In the rows, zero is written as 128.
Named moves come first, each a turn or a mirror and shown by rows before and after it. Which of them, in which order, take the first row of each pair that follows to the second? Write the first one first, as in the answered first pair.
gedov:
[119 142 136 136 133 165 154 113 143 132 134  85 131 135 143 132 163 119
 141 116 117 130 136 140  90 136 152  83 177 129 132 113] |-> [115 149 136 132 131 166 155 117 144 125 135  80 131 133 132 135 162 118
 136 128 120 127 136 139  90 139 153  81 172 130 136 111]
[ 96 156 148 153 123 153 131 140 143 138 100  95 126 108 143 124 150 142
 129 149 128  92 170 112 106 110 137 113 139 138 150 100] |-> [105 141 133 163 124 151 121 143 143 156 101 108 125 115 162 120 158 147
 137 125 123 102 175 113 106 102 140 111 151 141 133 112]
[137 143 178 116 114 149 133 114 127 127 109 134 126 178 145 136 159 140
 111 115 129 107 137 140 116 188 141 124 158  97 170 132] |-> [138 135 174 121 114 144 125 117 123 138 110 138 120 185 151 138 164 141
 115 103 128 114 144 135 116 185 143 122 165  95 160 135]
[145 128 128 151 146 177 143 102 108 114 136 138 112 131 136 122 125 171
 121  99 129 130 175 125 130 129 147 116 142 155 141 141] |-> [137 143 138 136 142 176 148 101 110  96 136 131 118 125 115 125 118 165
 112 115 137 116 168 122 126 131 145 118 134 156 160 130]
Bilas:
[136 116 109 158 119 112 153 120 154 183  89 118 129 101 158  95 175 132
 141 115 155 131 168 175 108  98 167 101 152 108 123 130] |-> [129 101 119 148 120 109 154  91 141 173  97 122 123  76  94  99 149 114
 133 158 169 125 160 161 143  84 174 103 131 132 116 140]
[115 154 156 149 128 127 141 123 161 144 122  92 143 116 157 102 141 140
 127 111 110 101 168 105 107 110 137 128 118 142 145 105] |-> [130  94 131 154 113  91 127 105 163 169 147 128 150 100 146 107 114 115
 145 120 103 130 148 108 141 114 132 132 111 123 107 128]
[132 127 132 104 114 111 130 141 145 114 138 127 137  95 147 137 126 131
 139 102 139 118 134 128 102 162  93 123 118  81 157 102] |-> [126 112 141 104 117 110 127 120 137 114 142 134 134  77  98 136 104 113
 133 138 146 115 125 115 123 154  99 124 101  96 145 112]
budu:
[144 124 141 157 121 151 165 128 120 129 111 153 127 134 117 127 120 140
 149 140 129 116 131 129 154 114 119 150 126 147 143 143] |-> [141 132 143 158 123 154 167 130 122 127 109 149 121 138 127 125 123 138
 146 140 125 116 130 134 146 117 121 149 130 150 145 142]
[137 127 111 146 145 137 116 112 115 135 138 142 128 129 142 125 138 133
 134 115 128 126 137 122 133 124 140 129 141 141 111 139] |-> [137 128 117 144 144 135 116 116 115 134 130 141 123 136 147 121 140 136
 133 113 127 127 138 125 128 123 136 130 139 141 117 135]
[103 110 160 116 122 117 155 139 100  90 108 163 140 151 149 128 131 149
 108 137 117  80 111 124 126 174 108 129 113 115 127 104] |-> [106  94 159 122 118 109 152 121 102  95 115 171 141 131 133 125 121 140
 113 140 116  78 112 117 136 172 108 124 106 118 122 104]
rutos:
[111 149 111 163 140 152 138 152 153 154 128  69 115 132 155 129 169 173
 113 151 130 129 150 136 102 135 108 118 141 160 141 142] |-> [110 144 110 162 142 154 134 146 147 151 130  76 114 137 162 129 164 176
 117 143 127 131 150 134  99 136 112 121 145 162 142 140]
[144 103 144 150 148 156 125 126 101 106 124 173 107 153 136  95 116 159
 133 101  95 111 122 108 145 167 163 127 114 126 118 114] |-> [147 101 139 133 129 140 123 136 117 104 127 172 121 157 147  99 122 151
 133  91  93 116 116 115 135 184 142 129 113  98 130 100]
[129 124 120 114 115 109 128 134 134 129 141 146 134 133 144 144 128 116
 128 132 126 149 109 142 135 140 120 133 133 114 120 131] |-> [122 131 132 108 111 109 131 138 135 128 139 131 132 126 129 145 129 108
 127 145 131 146 113 145 138 132 114 135 131 117 121 129]

Between the rows of a pair lie 2 to 3 moves.
[106 145 142 147 125 150 160 135 117 109 142  94 138  83  97 108 120 125
 123 138 134  63 131 109  97 147 125 103 103 124 170  90] |-> [115 113 135 141 119 133 156 111 120 117 157 114 141  68  73 110  97 105
 131 158 128  78 118 107 125 141 125 105  93 125 151 102] | Bilas, Bilas
[ 95 156 136 166 145 179 127 141 137 169  97  85 114 133 136 133 174 166
 135 128 142 119 146 142  98  98 164 119 147 176 141 152] |-> [122  70 111 164 139 137 112 104 126 196 134 148 120 115 110 140 138 139
 153 140 126 154 118 139 145 104 163 122 134 169  92 188] | rutos, Bilas
[119 145 133 152  80 100 137 129 136 135 137 164 152 166 154 157 128 145
 132  99 147 138 114 134 114 180  98 122 170 112 117  92] |-> [109 177 147 147  93 116 145 132 126 114 123 140 146 166 139 155 133 153
 127 106 156 117 118 127 105 171 105 122 163 127 137  80] | Bilas, Bilas
[138  79 102 111 102  88 102 122 132 146 155 185 129 167 147 151 110 101
 123 144 123 180  87 142 158 124 110 143 129  98  93 167] |-> [143 116  97 118 106 107 109 158 143 143 133 162 132 193 211 150 149 128
 121  96 120 169 109 155 118 136 106 141 147  88 110 147] | Bilas, Bilas
[125  60 118 130 116 104  93 121 138 175 165 128 137  90 112 139 128 107
 176 124 124 196 127 119 149  99 133 114 102 137 106 114] |-> [121  77 127 152 144 136  96 120 123 174 152 112 121  95 109 127 141 128
 169 121 128 177 137 106 145  76 158 116 111 172 103 122] | Bilas, gedov, Bilas
